Every row has a hidden score. In each pair, how much higher is the second row's than the first's? 10 means about the same, 20 much higher and 0 much lower. The score is a weighted sum of the row's numbers plus the product of two more (or one squared), each taken from its middle value.
[ 1.6 -0.2 -0.1 -1.2  0.5 -0.7 -1.4  0.6  1.6 -0.1]
[ 1.2 -0.2 -0.1  0.6 -0.4 -1.4 -1.4  1.6  0.5  0.6] ~ 15
[-0.3  1.4  0.2  0.8 -0.4  1.7  1.1  0.   1.6  0.1]
[-0.8  1.6 -1.5 -0.7  0.3 -0.6  1.7  0.6 -0.3 -0.4] ~ 9
[ 0.8  1.4 -1.2 -0.4  1.3 -0.6 -1.2  0.1 -0.2  0.5]
[ 1.2 -0.6  1.4 -0.3 -0.9  1.7 -0.7 -1.   0.3  1.6] ~ 15
[ 0.2 -0.4 -1.5 -1.  -1.   1.7  0.  -0.4 -0.6 -1.1]
[ 1.6  0.3 -1.5 -1.5  0.8  0.   1.2 -1.2 -0.3  1.7] ~ 12
[ 0.8  1.1 -1.5 -0.3  1.6 -1.4  0.8  0.2 -0.1  1. ]
[-1.5 -1.2  1.6  1.6 -1.1  0.1 -1.1  0.3  0.7 -0.3] ~ 16
[-0.6 -1.5  1.1 -1.1 -1.  -0.4 -1.3 -1.2  0.9  1.2]
[-0.1 -1.5  0.5  0.5 -0.8  1.1 -0.2 -1.4 -1.2 -1.1] ~ 10
[-0.6  0.9  0.4  0.8  1.6  0.1  1.5  1.6  1.   0.6]
[ 1.6  0.3 -1.5 -0.8  0.8  0.2 -1.1  1.6  0.3  0.5] ~ 10
[-1.5 -0.2  1.2  1.6  0.  -0.8  0.6  1.4  0.5 -0.4]
[ 1.2 -0.7  1.6  1.2 -0.5 -1.4 -0.6  1.4  1.3  0.7] ~ 12
[ 0.7 -0.3  0.5  1.  -0.7 -0.2  0.  -1.3  0.5  0.2]
[ 0.2 -0.9  1.6  0.5 -1.5 -0.6  0.4 -1.2  0.8 -1.1] ~ 9
[ 0.5  1.6  1.2  0.8 -0.9 -0.3  1.6 -0.8 -1.5 -0.5]
[ 0.4 -0.7 -0.6  0.2 -0.4  0.6  1.4  0.   0.7 -0.6] ~ 3
[-1.5 -1.5  0.6  1.6  1.  -0.8  0.9  1.2  0.4  0.5]
[ 0.1 -1.5  1.6 -0.8 -0.6  1.7 -1.4 -0.5  1.1  0.5] ~ 12
[ 0.3  1.4  0.6 -1.5  0.4 -0.2  1.2  0.6 -1.1  0.5]
[-0.9 -1.   1.1  0.8  0.3 -0.4  1.6 -0.7 -1.   0.2] ~ 8
[-1.4  1.6  0.9 -0.4  1.6  0.6 -0.4 -0.7  0.6  0.4]
[-1.5  1.3 -1.5 -0.4  1.6  0.4  0.8 -0.3  1.6  0.2] ~ 5
[-1.5 -0.3 -0.2  1.6  1.5  0.9  1.7 -0.1  1.2 -0.6]
[ 0.7  1.6 -0.2 -1.  -0.7  0.8 -0.5  1.4 -1.1  0.7] ~ 17
[ 0.   1.6 -1.2  0.6  0.8 -1.4  1.1  0.1 -0.6 -0.5]
[ 0.4  0.7  0.1 -0.7 -0.4  0.4  1.6 -1.2 -0.7  0.8] ~ 10
[-1.5  0.2 -1.2  1.1  0.7 -1.2 -1.4 -1.5 -1.1 -1. ]
[ 1.4  1.1  0.2  0.   1.2 -1.   1.7  1.6  0.6  0.1] ~ 17
[-0.9 -1.5  1.6  0.5 -0.7 -0.3 -1.  -1.5  1.  -0.8]
[ 1.1  0.8 -0.4  1.1  1.5 -0.9 -0.6  0.4 -0.3 -1.4] ~ 14
[ 1.6  1.4 -1.1 -0.1 -0.4  1.7 -1.4  1.2  0.2  1.7]
[ 0.   0.4  0.5  0.  -1.5  0.7  0.7 -0.5 -0.5 -0.8] ~ 9
[ 1.3 -0.5  1.6  0.   0.1  1.7 -1.  -0.9 -1.1  1.7]
[-1.5 -1.5  0.8  1.3  0.7 -0.7 -0.5 -1.5  1.5 -1.4] ~ 2
[-0.1 -0.2  0.6 -0.9 -0.2 -1.2  1.5 -0.9  1.3  0.5]
[ 0.6 -0.9 -0.1  0.7 -0.4 -0.7 -0.8 -0.2  1.   1.3] ~ 13
[-1.5 -1.5  0.9  1.3 -1.1 -1.4  1.7  0.5  1.5 -0.4]
[ 0.5 -1.1  1.2  0.7 -1.5  0.5  1.7 -0.3  1.6 -1.1] ~ 8
[ 0.5 -0.7  1.2  0.1 -1.5 -1.4 -0.5 -0.8  1.6 -0.1]
[ 0.1 -0.4  1.  -0.7  0.7  1.7  0.2  1.5  0.   0.8] ~ 13
[-1.2 -1.3 -1.2  0.7 -1.3  0.6  0.4 -1.4 -1.4  0.5]
[ 1.6  0.4 -1.5 -1.5 -1.4  1.7  0.3  0.  -0.7  1.6] ~ 6
[-0.1  1.6 -1.2 -0.9  1.4  1.   1.  -1.5 -1.   1.1]
[ 1.6 -1.5  0.2 -1.5 -1.5 -0.4 -1.1  0.1  0.8  0.8] ~ 13
[-0.3 -0.2 -0.1 -0.6 -0.6 -0.5 -1.1 -1.1 -0.4 -1. ]
[-0.9 -0.6 -0.1  0.5 -1.5 -1.2  0.   1.3  1.6  0. ] ~ 14
[ 1.  -0.4 -0.5 -0.2  0.4 -0.1  0.1 -1.   1.3 -0.7]
[ 1.3 -0.9 -1.5 -1.5 -1.2 -0.7  0.4  0.7 -1.5 -0.5] ~ 14
[ 1.   1.6  0.2 -1.  -0.3  1.7 -0.9 -1.1  0.3  0.6]
[-0.1  0.8  0.6  0.  -0.9  1.5 -0.3  0.9  0.6 -0.6] ~ 15
[ 0.3  1.1 -0.2 -1.4 -1.5  0.9  1.  -0.5  0.6  1.7]
[ 1.4  1.2 -1.2 -0.2  1.3 -1.4 -1.4  0.1  0.   1.7] ~ 10
[-1.4 -1.5  1.2  1.6 -1.5  1.2  1.3  0.1  1.6 -0.3]
[ 0.6 -1.5  1.4 -0.9  0.7  1.2 -0.2 -1.5  1.6  0.7] ~ 5
[-1.5  0.2  0.9  1.  -0.2 -1.4  1.7  1.5  0.4 -0.8]
[-1.5 -1.1 -0.8  1.6  0.7 -0.9 -1.2  0.6  0.8 -0.6] ~ 3
[-1.5 -1.5 -0.9  1.6 -0.8  0.2  1.7  0.9 -0.4 -1.4]
[ 1.6  1.6 -1.5 -1.3  0.9 -0.1 -1.4  0.1 -1.3  1.7] ~ 9
[-1.5  0.9 -0.6  1.4 -0.4  0.9 -1.4 -0.5 -0.8 -0.2]
[ 0.1  1.6 -0.2  0.1 -0.6 -0.4 -0.8 -0.4 -1.5 -1.4] ~ 11
[ 0.4  0.1 -0.9 -0.4 -0.7 -0.5 -0.9  1.1 -0.6 -1.4]
[-0.6  0.1 -0.7 -0.8  1.6  1.7 -0.5 -1.1 -0.7 -0.1] ~ 5
[ 1.6 -0.4  1.3  0.2 -1.2 -0.3  0.   1.6  0.7  0.3]
[-1.5  0.8  1.3  0.5  0.7  0.3 -0.2  1.5 -1.5 -1.3] ~ 10
[ 0.8 -0.8  1.6  0.5 -1.3  0.4  0.3  0.1  1.3 -0.4]
[-0.7  0.  -1.5  1.6  1.6 -0.7  1.7 -0.2 -0.2 -0.1] ~ 3
[ 0.8 -0.5 -1.  -0.8 -0.8  1.7 -1.4 -1.5  0.2  1.7]
[ 0.6  1.6 -0.1 -1.5  1.1 -1.4 -0.5  0.  -1.5  1.6] ~ 10
[-0.6  0.2 -0.2  0.6  1.3 -1.2  0.   0.3 -1.3  0.8]
[ 1.6  0.6 -1.5 -0.7 -1.5  1.7 -0.4 -0.6  0.   1.7] ~ 12
[-1.3  0.2 -1.2  0.5 -0.9 -1.4  1.4  0.5 -1.5 -1. ]
[ 0.9 -0.5 -1.  -1.1  1.6  0.1 -0.5 -0.3  0.2  1.7] ~ 6
[-0.6  1.6 -1.4 -1.4  0.2  1.7 -0.8  0.4 -1.5 -1.3]
[ 1.6  0.2  0.9 -1.5 -1.5  1.7 -0.4  1.3 -0.5  1.7] ~ 17
[-1.1 -1.5  1.6  1.5  0.5 -0.5  0.2  1.6  0.4 -1.1]
[ 1.6  0.2 -0.1 -1.1  0.4 -0.7  0.2 -1.5 -0.3  1.7] ~ 8
[ 0.3 -0.5  1.6 -0.9  0.1 -0.3  0.3 -0.1 -0.3  1.6]
[ 0.   1.6 -0.7  0.   1.5 -1.3 -0.1  0.5 -0.4 -1. ] ~ 9
[-0.1 -0.3  1.1  1.  -0.2 -0.8 -0.2  0.8  1.1 -1.4]
[-0.1  0.3 -1.5 -0.5  0.   1.  -0.3  0.4 -0.7 -1.4] ~ 4
[-0.1 -0.3  0.2  1.6  0.8  1.7  0.7  0.  -1.5 -1.3]
[-1.5 -0.3  0.3 -0.5  0.5  0.3 -1.4  0.2 -0.2  0.3] ~ 9
[ 0.2  1.6 -0.9  0.4  0.1 -0.1 -0.2  1.   0.7 -0.4]
[ 1.3  1.2 -0.4 -0.7  1.5 -1.3 -1.4  1.6 -1.5 -1.4] ~ 14
[ 0.3  0.4  1.4  0.1  1.6  0.2 -0.2 -1.   0.6 -0.5]
[-0.7 -0.4  1.5 -0.4  0.7 -0.9 -0.3  0.7  1.3 -1.1] ~ 12
[ 0.1  0.1  0.2  0.4 -0.9 -0.9  1.7 -0.5 -1.2  0.5]
[ 0.2 -0.1 -1.2 -0.3 -0.1  1.1 -0.4 -1.5 -1.5  1.7] ~ 10
[ 0.1  1.6 -0.9 -1.2  0.  -1.1 -1.   1.4 -0.3 -1.1]
[-1.4  0.4 -1.5  1.1  0.4 -0.1 -0.5  0.8 -0.4 -1.4] ~ 6
[-1.3 -1.   0.9  1.2 -0.1 -0.3 -0.8  1.1  0.7 -1.4]
[-0.4  1.5 -1.4 -0.5  0.7  0.2  0.6 -1.5 -1.  -0.1] ~ 5
[-0.3  0.5 -1.5 -1.4  0.8  1.7 -0.4 -0.3  0.6  1.7]
[-0.4  0.4  1.2  0.4  0.  -1.3 -1.4  1.  -0.2 -0.3] ~ 18
[-0.9  1.6 -0.4  1.6 -0.6  0.   1.7 -1.5 -0.6  0.5]
[ 1.6 -1.4 -0.2 -0.3  0.  -0.8 -1.4 -0.7  0.2 -0.2] ~ 7
[-0.9 -1.   1.6  0.7 -1.  -1.3  0.2  1.   0.6 -0.4]
[ 1.  -0.7  0.1  0.1 -0.3  1.2 -1.2 -1.5 -0.7  1.7] ~ 11
[ 0.  -1.5  1.6  0.2 -0.5  1.2 -0.1  1.4  1.4  0.7]
[-1.5  1.5  0.2  0.3  0.9 -0.9  0.3 -0.7 -1.4 -0.4] ~ 8
[-1.5  0.1  1.2  0.3 -1.   0.   1.7  1.4  1.1  0.1]
[-1.2  0.4 -0.1  1.3 -0.4  0.3 -1.   0.7 -1.   0.4] ~ 9
[ 0.1  1.6 -1.5 -1.5  0.4  1.7  1.5  0.7 -0.6  1.7]
[ 1.1 -1.1  0.8 -0.8 -0.8 -0.2 -1.4 -0.5 -0.3  1.7] ~ 16
[ 1.3  0.8 -0.4 -0.3 -1.2 -0.7  0.3  0.8 -1.  -0.1]
[-1.5  0.1  1.6  1.2 -0.3  0.9  1.7  1.6  0.6 -0.7] ~ 12
[ 0.8  0.6 -0.1 -1.5 -0.9  0.3  0.5  1.   1.6  1.7]
[ 0.5 -1.5  1.6  0.9  0.4  0.   0.  -0.1  1.  -1.4] ~ 11
[ 0.7  1.5  0.6 -1.5 -0.6  1.7  0.   0.6 -1.5  1.3]
[ 0.1  0.7 -0.4 -1.5 -0.2  1.   0.8  1.6  0.1  0.8] ~ 7
[-1.5 -0.4  0.7  1.2  1.6 -1.4 -1.3 -0.9 -1.5 -1.4]
[ 0.6 -0.6  0.6 -0.8 -0.6 -0.4 -1.4  0.7 -1.5 -1.4] ~ 13
[-0.3 -0.1  0.4 -0.5  1.1 -0.8 -1.2  0.1  0.1 -0.8]
[-1.3 -1.3  0.9  0.7 -1.5  0.1 -0.4  0.  -0.7 -1.4] ~ 12
[-0.2  1.3  0.7 -0.6  0.  -0.1 -1.   0.7 -0.3 -1. ]
[-0.4  1.6 -1.2 -1.5  1.6  1.7  0.3 -0.7 -1.5  0.1] ~ 2
[-0.5  1.6 -1.5 -1.5  1.6  1.2  0.3  0.8 -0.9  1. ]
[ 0.6  0.  -0.8 -0.2  1.2  0.6 -1.   0.6 -1.3 -1.4] ~ 13
[-1.2 -1.2  1.6  0.9 -0.5 -0.8  0.1 -0.7  1.4 -0.8]
[ 1.   1.6 -1.5 -0.1  0.3 -1.1 -0.4  0.9 -1.1  1.7] ~ 11
[-0.2 -0.5  0.3 -1.3  0.5 -0.8  0.1  0.8  0.4 -0.9]
[ 0.1  0.4  0.1 -1.5  1.2  0.4  0.   0.  -1.5 -0.7] ~ 9
[-1.3 -0.7  0.2  1.6 -0.3 -1.1  1.7  0.1  1.5 -0.6]
[ 1.4 -1.3  0.  -1.5 -1.5  1.7 -0.1  0.   0.4  1.7] ~ 13
[ 0.6  0.4 -1.1 -0.4  0.8 -1.4 -0.8 -1.5 -1.5  1. ]
[ 1.4  0.8  0.1 -1.5  0.4 -0.9  1.7 -0.4 -0.7  1.7] ~ 12
[-0.5 -1.5  0.3 -0.3 -1.5 -0.6 -0.4 -0.4  1.6 -0.7]
[ 0.9 -0.8  1.4 -0.8  1.6  0.5  0.9  0.  -0.4  1.7] ~ 13
[ 1.5 -0.1 -0.6 -1.  -1.5  1.6 -0.8  1.1 -0.6  0.5]
[-0.4  1.2  0.1  0.6 -0.5  0.7  0.   1.  -1.4 -0.6] ~ 12
[-1.3  0.3 -0.5  1.6  1.6 -0.7  1.7 -1.5  0.6 -1.3]
[ 1.1 -0.4 -1.1  0.3  1.4  0.5  1.  -1.5  1.6  0. ] ~ 8
[ 1.6  0.5 -1.5 -1.5 -0.1  1.7 -1.1  0.1  0.2  1.7]
[-0.8 -0.4  1.2  1.3  0.6 -0.4 -0.9  1.2  1.6 -1.4] ~ 14
[-0.5 -1.5  1.6  0.2 -1.5 -1.2  1.7 -0.8  1.6 -1.4]
[-1.2  0.  -0.5 -0.2  1.4  0.7 -0.5  1.  -0.2  0. ] ~ 6
[-0.1  0.  -0.6  0.7  0.7 -1.4 -0.3 -0.2  1.6 -1.4]
[ 1.1  1.2 -1.5 -1.5  0.1 -1.4 -1.3  0.6 -1.   1.1] ~ 11
[-0.8 -1.5  1.3  0.2 -1.5  0.5 -0.4  1.6  1.1 -1.4]
[ 1.6 -1.5 -1.2 -1.5  0.8 -0.1  1.6 -0.5  0.   1.7] ~ 8
[-0.2 -1.5  1.2  1.   1.6 -1.1 -0.3  1.6  0.4 -1.4]
[ 0.1  0.1  0.9 -0.1  1.5  1.3 -0.9 -1.5 -0.2 -1. ] ~ 8
[ 1.4 -1.4  0.9  0.1 -0.5 -0.6 -0.9  1.4  1.6 -1. ]
[ 1.4  0.3  1.1  0.  -0.7  1.7 -1.4 -1.5 -0.2  1.4] ~ 10
[-0.6 -0.3 -1.3  0.6  0.1 -0.9  0.2 -1.3  1.6 -0.8]
[-0.5  1.  -0.6 -1.5  1.6 -1.4  0.9 -0.1 -0.4 -0.5] ~ 14
[-1.5 -1.5 -1.2  1.6 -1.   0.  -1.4  1.1 -1.3 -0.2]
[ 0.4 -1.5  0.2  1.2  1.1 -0.3 -1.4  1.5  0.  -1.1] ~ 5
[ 1.6 -0.4 -1.5 -1.5 -1.5  1.7  0.5 -1.1  0.3  1. ]
[-1.5  1.6  1.2 -1.1  1.6  0.9 -0.1  0.4 -1.5 -0.1] ~ 14
[-0.6 -1.5  0.8  1.2 -1.3 -0.1 -0.1  0.8  1.3 -1.3]
[-0.6 -1.  -1.1  1.1  0.4 -1.4 -1.3 -1.5  0.6  0.3] ~ 7
[ 0.5  0.9 -1.5 -1.2 -0.5  1.7  0.4  1.6 -1.3  0.2]
[ 0.  -0.6 -0.1  0.   0.3 -0.2 -1.2  1.1 -1.5 -0.7] ~ 11
[-0.4 -0.1  1.2  1.6 -0.5 -1.2  1.7  1.3  1.  -0.1]
[ 0.7  0.3 -1.2  1.  -1.  -1.4  0.   1.6  1.6  0.2] ~ 6
[-1.1  0.   0.1  0.4 -0.8 -1.4 -0.3 -1.5  0.5 -1.3]
[-1.  -0.5 -0.6 -1.  -0.4 -1.4  0.3  0.3 -0.6 -1.4] ~ 12
[-1.5 -1.5  1.2  0.4  0.7 -1.4  1.7  1.6 -0.5 -1.4]
[-0.1  0.5 -1.5  0.1 -0.1 -0.1  1.2 -1.5  0.7 -1. ] ~ 5
[ 0.2  0.1 -0.6 -1.2  0.5 -0.6 -1.1  0.7 -0.9 -0.3]
[ 1.   1.2 -0.3 -1.4  0.6  0.4 -0.1  0.8  0.1  0. ] ~ 11
[ 0.2 -0.6  1.1  0.  -1.  -1.  -0.4  0.8  0.2  1.7]
[-0.3  1.6 -1.5 -0.4  1.6  0.   1.7  0.4 -1.  -0.9] ~ 3
[ 1.6  0.4  0.  -1.5 -1.5  1.7 -1.3  0.8  0.   1.7]
[ 1.6 -0.1 -1.4  0.2 -1.  -1.4 -0.9  1.3  0.7 -0.4] ~ 8
[-0.2  0.  -0.4  0.6 -0.4  1.   0.7 -0.6  0.4 -0.3]
[-0.1  1.6 -0.7 -1.1  1.6 -0.6  1.   1.4 -0.8  1.7] ~ 8
[ 0.  -0.1 -0.4  0.8 -1.4  1.   0.  -1.2 -0.4  0.7]
[-1.5 -0.2  1.  -0.3  0.6 -0.2 -1.4  0.  -0.7  0.5] ~ 8
[ 0.5  1.1  0.3 -0.4 -0.8  0.3 -0.1 -1.4  1.6 -0.3]
[-1.   1.6 -0.3  0.2 -0.9 -0.1  0.2  1.6 -1.5 -1.2] ~ 19
[-0.2  0.5 -1.  -0.3 -0.9  0.7 -0.2 -0.2 -1.5  1.1]
[-1.5 -1.5  1.4  1.4 -1.5 -1.4  0.   0.1 -0.3 -0.8] ~ 11
[-1.4  1.4 -0.1  1.   1.  -0.5  0.4 -1.5 -1.5  0.5]
[-1.  -1.3  0.7  0.4  0.4 -0.8 -0.1 -0.2  0.8 -1. ] ~ 10
[-0.7  1.1  1.1  0.1  1.6 -0.6 -1.3 -0.4 -1.5  0.2]
[-0.4  0.   1.6 -0.3 -0.6  0.5  0.9 -0.4 -0.6 -0.2] ~ 12
[-0.4 -0.5  0.1 -1.5  0.7  0.2 -0.9  1.6  1.6  0.7]
[-1.5  0.8 -0.3  1.3 -0.5  0.4  1.4 -0.4 -1.  -0.4] ~ 13
[ 0.3  0.1 -0.1 -1.4 -0.5 -0.6 -0.2 -1.  -1.   0. ]
[ 0.1  0.8  0.9  0.   0.4 -0.5  0.  -1.5 -0.4 -0.6] ~ 12
[ 0.5  0.6  1.   1.2 -1.  -1.2  1.1  0.7  0.8 -1.4]
[-0.3  1.6 -0.9  0.3  0.7  0.  -1.4 -0.7 -0.5  0.3] ~ 3
[ 0.4 -1.5  1.6  0.4 -0.2 -0.5 -1.4  1.1  1.3 -0.4]
[ 1.6  0.  -1.  -1.5 -0.3 -1.3  0.1 -0.8 -0.5  1.7] ~ 9
[-1.2 -1.4  0.2  0.8 -1.5 -1.4  0.2 -1.5  0.5 -0.7]
[ 1.4  1.2  0.6  1.6 -1.   0.3  0.6 -0.4  0.7 -1. ] ~ 12
[-0.4  0.2  1.6  0.1  1.1 -0.5  1.7  0.3  1.2  0. ]
[-0.1  1.  -0.2 -0.6  0.6  0.1  1.3 -1.2 -0.1 -0.5] ~ 7
[-0.3  1.3  0.   0.1  1.6 -1.1  0.4  1.6 -1.5  0.3]
[ 1.1 -0.6 -0.1 -1.  -0.9  1.  -0.1 -0.4 -1.5  0.5] ~ 13
[ 0.5 -1.5  1.3  1.5 -1.  -1.2 -1.3 -0.7  1.1 -0.6]
[ 1.6 -0.4 -1.1 -1.3  0.2  0.8  0.5 -1.5 -0.8  1.7] ~ 10
[ 0.6  1.1 -0.3 -1.4  0.9 -1.4 -0.4  1.2 -0.3  0.2]
[-0.2  1.  -1.5 -0.3  0.4 -0.3  0.  -0.8 -0.8 -1.2] ~ 6
[ 1.6  0.4  0.4 -0.1  1.6 -0.4  0.7 -1.5  0.5  0.9]
[ 0.2 -0.1  0.7 -1.3  0.   1.7  0.2 -1.  -1.2 -1.1] ~ 10
[ 1.   1.6 -0.4 -1.4  0.5  1.4  0.7 -0.8 -1.   0.2]
[ 1.  -1.3  1.6 -0.7 -1.5 -0.4 -0.6 -0.2  0.8  1. ] ~ 13
[ 0.3  0.   0.7  0.5 -0.3  1.1 -0.7 -1.5  0.8 -0.2]
[-0.8 -0.3 -1.5 -0.1  0.8 -0.9  0.   0.6 -0.3  0.7] ~ 10
[-1.5 -1.5  1.6  1.6 -1.  -1.2 -1.1  0.1  0.2 -0.7]
[ 1.6  0.  -0.5 -0.9  0.4 -0.5  0.2 -1.2 -1.5  1.7] ~ 9
[-1.4  0.  -0.3  0.4 -1.   0.7  1.7 -1.3 -0.3  0.7]
[ 0.  -1.   1.6  0.3  0.1 -0.9  1.7 -0.8  1.1  1.1] ~ 11
[-1.  -0.3 -0.1 -0.5  1.6  0.5  0.1 -1.5 -1.2 -0.4]
[ 1.6  1.6 -0.7 -1.2  1.5 -0.5 -0.8  0.6 -0.2  1.2] ~ 14
[ 0.2  0.6 -0.4 -1.2 -0.4  0.7 -1.2  0.7  1.5  0.1]
[ 0.6  0.2 -1.  -0.2 -0.3 -0.5  0.9  1.1  1.6  1. ] ~ 13
[-0.5  0.2  0.8 -0.4  0.3 -0.9 -1.3 -1.5 -0.5 -0.8]
[-0.2  0.7  0.5 -0.7  0.2  0.9 -1.4 -0.4  0.8 -1.4] ~ 9
[ 1.  -0.5 -0.6 -0.1 -1.4 -1.2 -1.4  1.6 -0.1 -0.7]
[ 1.6 -1.1  1.  -1.3 -1.5 -0.5 -0.3 -0.2  1.6  1.4] ~ 9
[ 1.  -0.9  0.2  0.  -0.8  0.6 -1.4  0.3  1.1  1.7]
[-0.7  1.2 -0.3  1.3  0.8  0.4 -0.3 -0.7 -0.1 -0.7] ~ 6
[ 1.6  0.1 -1.5 -1.5 -0.8  1.7  0.5  1.   0.2  0.6]
[ 1.5  0.7 -1.3 -1.5  1.6  1.7 -0.3  0.7 -1.5  1.5] ~ 9
[ 1.6  0.5  0.5 -1.   0.5  0.3  0.4 -1.5 -1.   0.4]
[-0.5 -0.2 -0.7  0.  -0.7 -0.7 -1.   0.4 -0.9  0.3] ~ 12
[-0.9 -1.3  0.3  0.5 -1.5 -1.4  1.2  0.2  1.6 -0.9]
[ 1.6 -1.  -1.2  0.  -1.   0.1  0.9 -1.5  1.6  1.7] ~ 11
[-0.8  0.6 -0.3 -1.5  0.   0.1 -1.4  0.4 -1.3  0. ]
[-0.5 -0.4  0.5  0.2  0.3 -0.3 -0.7  1.1 -1.5  0.2] ~ 12
[-0.1  0.4  1.3 -0.7  1.6  0.7 -0.1  1.4 -1.4  0.5]
[ 0.9 -1.5  1.6  0.3 -0.9  0.8  0.  -1.5 -0.7 -1.2] ~ 10
[ 0.8 -0.1  1.6 -0.3 -0.6 -1.2 -1.4  0.2  1.6 -1.1]
[-0.1  1.6  1.  -1.5  0.  -0.3  0.6 -1.5 -0.1  1.6] ~ 10
[-1.5 -0.5  0.8  1.6  1.4  0.6  1.7  0.3  1.6 -0.3]
[ 1.6  0.1  0.2 -1.  -1.2  1.7  1.1  0.5  1.   1.7] ~ 14
[-1.5  0.7  0.1  1.6  1.   1.4  1.2  1.6  1.2 -1.4]
[-1.5 -1.5 -0.4  1.6 -0.2  0.1  1.4  0.9  0.7  0. ] ~ 9
[ 1.  -1.5 -0.1  0.3  1.2  0.2  0.2 -1.   1.3  0.7]
[ 0.2  0.1 -1.   0.6 -1.2 -1.2 -1.2 -1.2 -0.7 -0.6] ~ 10
[-0.6 -0.3  1.6  1.5 -0.7  1.1  0.8 -0.6  0.1  0.5]
[ 0.   0.5 -1.   0.6  0.6  0.2  0.2 -0.7  0.1 -0.8] ~ 4
[-1.4  0.2 -0.3  1.6 -0.3  0.2 -1.4 -0.9 -0.3  0.1]
[ 1.6  0.7  0.8 -0.1  0.9  1.7  0.3  1.6  1.6  1.7] ~ 11
